One turn moves each row of this set onto another row. After a few examples, where does it send each row asked below?
bunog: [  2.3 -14.6  -2.7  16.3 -20.8   6.3   2.8  -2.1 -15.0   0.7  10.9  -5.1
  -2.2 -16.3  -9.2  -3.7 -11.0  20.2  18.1 -28.7  10.0  15.4 -15.9 -21.2
   9.5  10.0  -1.4   5.9]
nufel: [ 27.2 -22.8 -16.6   1.0 -13.7  -3.3 -15.1   3.7   2.3  -2.7  -9.3   7.8
  15.5  12.2   1.7 -11.7   6.4  31.8   5.5 -28.3 -10.5 -12.0 -10.9  -6.7
 -21.5  -5.5  -6.4   0.5]
rulel: [ -0.4 -15.4   2.2  14.2 -18.9   6.1  -3.9  -5.0 -14.8   3.4  15.0  -2.4
  -0.8 -18.6  -6.5   4.2 -11.4  19.8  13.4 -27.9   8.6  17.9 -10.6 -18.1
  11.6  13.9   5.4   3.7]
fafaf: [ 17.0  -8.9 -12.0   4.8  -5.6   0.3  -6.1  -9.9  18.8  -7.5 -11.0  12.4
   9.1  14.4  -5.2   0.1   2.1  26.4  14.2 -18.5 -16.6  -4.5  -6.0  -2.5
   1.1 -13.7   5.8 -19.6]
Nepi: [ 10.5 -21.0  13.0   8.7  -3.3   5.0   1.6  -4.7  -5.3  10.8   4.8  -4.5
  11.8 -13.3   6.2   4.6 -23.3  11.0  31.7 -11.0  -9.2   1.3  -3.5 -32.7
   9.0   9.3  -1.0  10.9]
Mibe: [  5.8 -11.7   6.6  14.7 -21.1  10.7  -5.1  -2.9 -16.2   4.5   5.4  -3.2
  -0.5 -16.6  -2.9   1.1 -17.3  25.1   7.9 -30.5   8.3  17.5 -12.4 -18.4
  10.9  14.3  -4.7   5.4]
susa: [  4.3 -14.5   5.2  12.9 -17.0   5.0 -12.1  -0.2 -15.3   0.1  10.2   0.0
  -2.0 -20.1  -8.0   0.2 -18.6  19.2  14.2 -30.1   6.2  11.8 -16.0 -24.9
  12.4  18.2  -2.5   4.1]
Gapon: [  4.4  -9.6 -19.9   4.3  -7.9  31.2 -19.0   0.0  -5.0  -1.3   7.3   2.2
   4.6  -5.3  -8.0  -6.2 -12.6  22.2  14.2 -38.0   3.5  -6.9  -8.3 -21.2
  -7.5  -6.3  -5.6 -10.6]
Kif: [ 14.6 -18.2 -10.4  -0.9  -7.9   7.4  -6.5 -13.4  19.2  -8.4 -12.5  11.4
   9.9  12.6  -5.5  -6.4   6.9  24.0   6.8 -17.1 -18.9  -2.1  -0.6  -4.0
  -3.6 -10.9   7.4 -17.7]
zuzi: [  3.0  -9.5 -22.4   5.7 -10.1  29.2 -18.2   1.8  -8.3   0.3   4.3   5.1
   1.6  -6.6 -10.6  -5.8 -12.4  22.7  14.9 -33.6   5.0 -11.6 -12.6 -14.7
  -2.6  -3.9  -5.4 -10.0]
tamu: [  8.1 -16.6   1.0   5.6  -6.5   0.4  -9.2  -2.1   8.1  -9.9  -5.8  20.8
   4.2   4.7 -12.1   5.0   9.0  23.8  17.8 -17.1 -12.4   5.3   1.8 -24.5
  17.1  19.5  23.5   8.1]
Tosaz: [ 14.0 -10.9  -8.0   1.2  -7.3   5.2 -14.6 -10.4  20.7  -8.8 -14.2  11.4
   0.6  14.2   2.5   2.7  -0.3  32.7   7.3 -20.4 -18.9   1.4  -1.9  -4.0
  -0.4  -4.7   7.0 -20.2]
lar: [  1.5 -15.5  13.0   6.1  -9.0   8.8  -4.0   0.9  -9.0  11.9   6.4  -7.0
   1.6  -9.7   5.9   9.0 -23.3  12.8  25.2 -12.2  -9.7  -2.5  -4.4 -32.7
   7.3  18.2  -1.2  12.2]
lumap: [ 28.7 -25.9  -7.2  -0.6 -15.6  -5.8  -7.9  -1.5   3.4  -3.1 -10.9   3.0
  11.0  14.0   5.0  -9.7  11.2  28.0  13.4 -30.9 -12.6 -14.2 -10.7  -6.9
 -21.6  -8.0   1.5   3.3]
Zamiz: [ 16.8 -12.8  -7.1   0.1  -3.8   5.5  -9.0 -10.8  17.6  -7.0 -17.7   8.2
  -0.9  17.6   3.3  -1.8   3.8  23.9  11.0 -19.1 -18.7  -4.0  -0.4  -5.9
   0.2 -10.7   4.4 -18.3]
kobut: [  6.8 -22.7  12.9   9.1  -5.5   6.5  -8.1   0.7  -7.0  15.0   6.6  -4.5
   6.1 -13.2   9.8  10.4 -24.3  17.5  19.6  -5.6  -7.2   4.9   0.4 -33.1
   7.0  10.6   3.0  10.5]
lol: [ 11.8 -17.3  18.7   9.7 -11.5   7.8  -2.3  -1.6  -5.9  14.1   3.0  -3.5
  13.0 -13.3   5.5   6.9 -25.1  17.9  26.2 -12.5 -10.1   2.1  -6.0 -33.6
   5.9  11.6   1.1  16.7]
fen: [ 16.8 -14.4   5.2  -1.5  -4.1   5.8 -12.6  -8.7   9.9  -0.9 -11.2  -0.6
  -2.1 -10.7  15.9  -9.1 -15.2  -2.2  13.8 -19.2 -14.0  -7.8  -5.2 -34.1
 -20.1   6.4  -4.3  -5.0]
fel: [ 17.5 -16.6  -3.4   1.5  -3.4   2.8  -7.0  -6.6  20.8  -6.9 -14.3  14.4
   5.4  15.3   1.4  -9.2   6.4  25.4   9.7 -13.8 -18.0  -2.7  -9.7  -6.0
  -0.6  -6.9   4.9 -20.6]
kuzim: [  4.3 -16.6   3.2  13.5 -19.1   6.3  -8.0  -5.6 -13.9  -2.8   6.4  -5.2
  -1.7 -22.1  -7.1   5.6 -18.8  24.8  14.1 -32.5   8.7  13.5  -8.7 -24.2
  14.9   8.3   3.6   5.0]
Did: [ 24.4 -26.6  -6.7  -0.8 -16.0  -0.5 -18.6   2.3   2.9  -1.1 -11.1   5.6
  14.3   9.8   5.8  -9.9   5.0  34.4   1.1 -27.7 -17.2 -16.4  -8.7  -4.3
 -20.4  -3.3  -1.3   5.7]
kaz: [ 12.7 -12.1   4.0  -0.1  -5.0  11.7 -12.7  -7.7  10.3  -1.8  -6.9  -2.8
   1.6 -10.7  11.9 -10.4 -15.5  -3.7   8.0 -22.3 -14.9  -6.3  -3.7 -35.3
 -20.0  -0.9  -5.1  -3.4]
tiveg: [ 21.5 -19.2   2.4  -1.6 -31.8   2.0 -11.9  -8.1  -8.6   8.3  -4.1   4.2
  14.3   9.1 -20.6  -3.3   3.3  24.5  19.9 -21.0 -23.7   2.8  -8.4 -11.3
  -3.2  23.9  -3.7  19.1]
Nenu: [  3.7 -18.5  11.3   5.7 -14.1   4.8   1.1  -4.2  -8.0   9.8   4.6  -9.8
  12.1 -13.8   6.7  11.5 -27.5  15.7  20.5 -12.9  -9.3  -1.3  -0.5 -31.4
   2.0  13.9  -1.6  13.3]
kal: [ 28.5 -22.1 -13.8   1.7 -12.9   4.6 -12.5  -2.6   8.5  -4.2 -14.2   7.4
  14.9  12.5   2.8 -12.6   9.8  32.9  11.9 -30.9 -17.5  -7.6  -5.2  -8.3
 -21.9  -7.4   1.2   8.2]
lilut: [ 26.3 -21.6 -15.0   5.1 -10.4   1.0 -14.8   1.9   2.5   1.6  -6.7   7.7
   9.4  15.3   4.6 -14.0  12.1  32.0  12.5 -27.9 -16.4  -9.3 -11.5   0.1
 -19.0  -3.8  -3.4   5.2]
Sur: [ 22.8 -22.1   6.5  -0.3 -29.7   4.3  -9.9 -11.5  -8.7   6.6  -1.2   0.9
  20.5   7.3 -18.3  -6.1   1.7  25.0  14.5 -26.0 -24.4   4.7  -5.8 -10.3
  -4.5  19.4  -8.1  18.9]
Parat: [  4.4 -16.5  -1.2   6.9  -6.1   2.4  -6.8  -0.5  13.0 -11.6  -2.4  15.8
   3.7   5.4  -9.1   6.0   7.9  27.3  15.4 -16.6 -12.7  10.5   3.6 -27.5
  15.3  11.6  25.9   7.4]

Parat turns into zuzi
Did turns into Nepi
Now these:
Nenu turns into fel
kobut turns into fafaf
tamu turns into Gapon
lar turns into Kif
Zamiz turns into rulel

One turn moves each row of this set onto another row. After a few examples, where does it send each row asked below?
Mib: [  2.6  -7.7   4.3   8.8  -5.2  -3.8   3.2  -9.5   7.7  -7.3  -0.7  -4.5
   7.2  11.2  -0.2   4.2 -22.7 -20.3   5.2  12.0 -15.0 -11.9  20.6  11.8
  13.2   0.5  -4.6   2.2   5.4  13.0 -21.7   2.1   5.6   9.9   6.6  -8.5
  -8.5   5.4  -2.2   3.9 -10.0  -6.4   3.2   5.5]
feza: [ 14.4  -9.0  -0.7  -4.5  -6.1   7.0  -9.1   2.9   3.2  11.3  -9.1  -1.0
  -5.8  14.3   5.0   8.3 -19.5 -11.4  -3.2  -8.2  -1.1   4.0  14.3   7.5
 -12.0  11.2   2.9   0.2  -6.4  17.5  -3.4   1.7   5.2  -9.0   3.7 -13.4
  -2.5 -15.7  -8.5  -2.3  -9.5   8.0 -20.8  -9.6]
bikif: [  0.2 -13.9   5.3  -2.4  -8.8  -9.9   0.6 -11.5  -7.3  -4.8  15.0  -7.5
  -0.8  -5.2  -3.8  -5.5  15.2   9.9  13.5  -7.5  -8.5 -14.1   3.5   3.6
  -6.0  -2.3   2.4 -18.6  -3.7  -2.7   8.8  11.3   9.0  16.2   0.6 -14.0
   5.3 -11.2   2.3  23.3   1.8  -7.3   4.7   5.9]
fodu: [ -6.6 -10.1   3.3   2.9  -6.0 -13.5   5.0 -18.1  12.8   2.6   0.7  -7.8
  -6.0  -9.0  13.0   8.6   4.9   2.6  10.2   7.5  13.3  -8.4   3.2   2.7
  -5.1   4.9  17.3 -14.1   3.8   5.7 -20.9  -0.6  -8.6  20.5  12.9   7.1
 -14.0  -3.7  -2.4  -4.8  -7.8   4.6   1.5 -16.9]
zas: [ 16.0  -2.5  13.7  -1.3  -4.3 -15.1   0.4 -10.3  16.1   2.4   7.7   5.9
   4.1 -19.0   3.7 -13.0   7.4   2.8   6.8 -22.4   2.7  -4.6  13.2   3.7
  -5.1  -9.8   2.0  -1.4  -3.9  -2.9 -25.4  -7.5   5.2   0.1  18.5   1.4
   0.5  -4.1  -0.5   0.5   3.9   5.5  -6.1   8.0]
Ret: [  0.9  -9.8   5.3  10.2   0.4 -12.0  -8.0  -5.9 -10.5  -2.9   4.0  -9.0
  -7.9  10.6  -9.6   5.2  12.4  10.9  -3.8  -8.9 -26.5 -12.1   1.2  -4.9
   2.4   0.8 -13.2  -3.6  11.8  -9.5  13.4   3.4 -10.4  11.8  -3.0   2.3
  -3.1   4.2 -10.2   2.3   0.7 -25.5 -10.9   6.9]
gedot: [-22.1   2.3   3.2 -11.8   6.4  -6.2  -4.4   7.1   0.2   5.6  19.3  -5.0
  -7.0  -0.9  -0.8   2.0  16.5   3.1  15.5   3.6  -3.1 -13.6   6.6  -3.2
 -12.7  -2.0  -9.1   4.7   4.2  -1.4  -2.6  -4.4  -2.8  -3.4  -4.4  -4.4
   2.0 -10.3   5.0  -2.9  27.0 -18.2  -8.3  -9.1]
puge: [  3.5  -1.5  -1.9  -6.3   1.3  13.7 -14.9  11.8 -11.2  -1.3  14.4   2.2
 -11.1   0.9  -2.6 -12.6  -3.4  -6.5  -5.7  -7.6  -5.9  11.4  -3.8   8.8
   9.1 -21.2  -9.3  -9.0   1.7   8.9  14.9  16.1  -5.3  -8.0  -7.0  -2.0
  -3.1  22.2   1.6  -8.5   3.5  -3.8 -16.8   1.9]
kupir: [  6.8  -9.5  -3.5   5.3   6.7 -11.4 -12.6   5.8  -8.5   1.2  14.7  -4.5
 -16.4  11.1  -4.0  15.1  -1.9  -0.3  -3.0  18.7  12.1 -16.5   7.6   2.0
   8.2 -17.5  13.8  -3.9   8.6   1.4   0.8   0.6 -14.7  16.0   3.3  -7.4
 -14.1   8.6  -2.4   0.7  -2.3  -5.6  -6.8 -22.3]
mam: [  2.8  -9.1  -0.5  -6.7   1.2   5.5  -0.8  -7.4  17.9   0.6  11.8  -8.1
  14.4 -18.5   0.9   4.0   6.8   5.3   7.8  -4.6 -10.7  12.2 -10.8   2.6
  -9.9  21.9  -8.0  10.8 -12.6  16.2   7.0   9.1   3.8  -7.5  -4.4 -13.8
  -6.2  -1.6  -2.2  -7.7  15.9  -6.7  -3.3   9.9]
Fereb: [-13.9  -8.6   2.5  12.8   4.0  10.3  -7.8  18.5   9.5  -9.2  15.1   4.0
 -12.2 -11.3  10.4   7.4  25.1   6.7   0.7  -3.7 -11.0   9.2  -5.7   9.9
 -11.3  -4.1  14.3  -5.2 -12.2  -8.9   4.3   5.2  -2.2   9.6  -5.5  -1.4
   0.8   8.2   2.0   1.6  -2.5  12.7 -13.5  13.4]
fof: [ -4.0  -4.4  -3.5  10.2  -8.7  14.4 -16.3  -7.7  10.9   6.5   8.3   1.3
 -18.7  -1.1  -7.8  18.6 -14.9  -8.4  -7.6   2.3 -19.4 -16.6 -10.3  14.6
  10.8 -11.3   0.7  -4.0   5.7  -5.1  -6.3   4.1 -11.7   4.5   6.1   2.7
  -1.7   8.5   1.9 -16.6 -10.9   6.3   2.5 -10.5]
Dad: [-11.0   4.3   6.5  -5.5  12.2 -14.1   8.3  -8.5  10.7  -8.1  11.3   4.5
  -8.9  -9.2  -5.0   1.1 -16.4  -1.0   7.6  15.6   3.5   7.7   9.1   3.3
   0.4  -7.0   6.9   5.1  -8.4   8.9  -0.7  -0.8   4.7 -17.8   6.4   0.9
  -7.5  -4.2  20.5 -11.6  -9.9  16.0  -8.8   9.4]
nup: [ -7.2   4.4   4.4  -7.4   7.4  -8.7   8.6 -12.7   8.9 -13.8  11.0   8.9
  -8.4  -7.0  -5.3  -3.9 -14.0   3.3   9.9  12.3   4.8   0.1  -4.3   8.0
  -6.4  -9.6   3.8   4.0   1.0   8.1  -2.5  -5.6   4.0 -18.8   4.3  -1.9
  -1.4  -7.8  20.3 -10.7 -10.8  18.2  -6.7   3.4]
Nupot: [  5.4  -3.5  -3.0  -4.4  -3.1  -4.8  -3.4  -7.1 -15.1  -9.6  -3.3  -7.9
   1.0  -7.9   3.7  12.1   8.0   4.6   3.4  12.5  12.2  10.6  17.6   3.7
 -13.0   5.7  -7.8  -9.0   5.4   4.9   0.9   1.9 -16.1   6.6   6.6  -3.7
 -13.9  -4.4  -7.5   8.2  21.2  -7.0  -0.3 -15.4]
gud: [ -9.7  -1.6   9.4  18.0   7.4   9.3 -11.7  15.4  11.1 -10.5  10.7   6.4
  -4.8 -10.2   9.5   7.1  23.2  13.7   4.5  -8.9 -14.3   7.3  -5.5   7.1
  -5.6  -5.5  10.6  -5.4 -11.4 -15.3   2.3  -5.4 -11.3   6.2  -6.0  -4.2
  -2.7   5.9   6.9  -3.0  -7.0   9.6 -13.1   9.2]
zega: [ -4.2  -6.2  10.8  25.4   1.4 -11.6  13.1   1.1   0.2   5.8  -7.9   3.4
 -13.2  20.3   1.3   8.6  -5.1  -5.3  -0.6  -6.6 -26.7 -11.5   7.8   4.1
   3.3 -11.1  -1.5 -13.1   4.5   9.1   5.4   3.0   3.4  -0.6  -3.2  -5.4
 -13.7   9.3  -1.6  -4.6 -17.7 -14.9   2.8 -12.1]
defas: [  5.5  -9.0   8.8  -0.3   7.9   5.3   5.3  11.3  16.4   7.2  -2.1  12.1
  -2.7   8.4  12.7  -2.1 -16.8   5.6  -8.6  -3.4  -5.6  -4.2 -11.3 -16.6
  13.2   4.2  10.1   6.4  -1.6   7.4 -13.4   3.2  13.6   2.2   2.3   2.2
   5.0  11.1  -6.0 -20.5  -7.0  -0.6 -20.1  12.0]
sisa: [ -9.4  -5.2   4.2   2.9  -4.9 -15.2   2.5  -4.8  -2.5  -8.7  -6.2   3.4
  11.9  -0.7   4.3   2.8   2.2  -1.2  -3.1   1.7  -5.6  -8.4   8.4  18.1
  -3.1  14.2  -8.8  -2.1   3.2   7.7 -10.5  -8.2  20.7  16.3   6.9 -11.7
  16.0 -19.5  -6.1   7.3  -1.6   6.8   1.6  -0.8]
Pomu: [ 14.4  -9.7   2.6  18.0  -0.7 -11.7  -1.0   7.5  -3.6   7.0   0.7   1.8
   0.5 -14.0  15.1  16.9  16.6  13.1  -4.6  -7.8  -1.3  -4.4  -4.2  -3.1
   4.7  -4.5   7.1  -9.8  -0.5  -5.3  -3.4   9.0   0.4  19.5  11.1  -2.9
  -6.7  13.9 -10.0   1.6  14.9  -9.9   9.1 -23.7]
dur: [ 17.1  -6.8  -2.3  -1.5  -1.1 -18.8  -0.5 -10.5   5.2   8.1  -6.8   3.0
   4.4   8.2   2.1   2.7  -4.3   2.3 -18.2   4.6  11.8  -4.1   7.7   5.8
   8.0   6.2   5.3  -6.9   2.0  21.0   3.7   0.6  -0.3   5.9   4.6   2.1
 -14.3   4.5 -26.1 -15.7  -0.8  -7.4   3.8 -20.2]
gizu: [ -2.9 -12.3  10.9   0.1   7.5  -4.6   5.7   8.6  13.0  17.0  -2.5   2.9
  -8.4   3.6  11.6   0.3 -15.2   4.4  -7.3  -6.4  -6.3   5.4 -10.2 -15.5
  15.3  -2.1   6.3   6.3  -1.6   8.3  -8.7   6.6  14.1  -0.6   2.9   0.0
   2.4  15.6  -3.7 -24.0  -7.0  -0.7 -25.0   8.1]
lobad: [  2.6   3.7   0.4  -3.6   7.3  19.4 -14.4  14.5  -7.2   2.3  11.6   6.7
  -7.1   5.0  -3.2 -10.5  -5.2 -10.6  -5.0  -7.3  -5.2   2.4  -3.1   5.3
   6.0 -18.7 -11.9 -11.1  -0.8  16.8  10.8  12.2 -10.2  -7.2  -8.4 -11.7
  -4.3  18.6   9.8  -8.3   4.3  -8.4  -7.8   0.0]
voku: [ -4.5  -4.0  -2.9  -6.5   3.3  -1.1  -5.8  -4.1  16.1  -3.6  10.3  -3.5
  11.8 -21.0   0.5   7.8  10.7  -2.4   1.0  -2.5  -8.8  14.2  -6.0   9.0
  -8.2  22.2  -4.7  12.2 -12.7  19.7   4.8  13.3   8.7  -4.6   1.6  -5.3
  -3.8   2.2   3.1 -11.8  17.4  -3.5   2.6  14.0]
lis: [  6.0  -5.0   9.1   4.2  -2.7   9.5  -0.8   1.5  10.4   0.7  -1.5  10.5
   0.5  11.1  -2.5  17.3  10.0  19.8  -1.4   4.2 -18.3  -1.1   6.8  -2.1
   3.1 -12.2  14.0  -8.6 -10.2  -9.3  15.9   9.3   9.2  -6.4 -11.6  -0.4
  -7.5   9.4 -15.5  -9.0  17.8 -12.8  13.6   3.2]

puge turns into voku
bikif turns into Mib
Now these:
Pomu turns into fodu
zas turns into fof
defas turns into gud

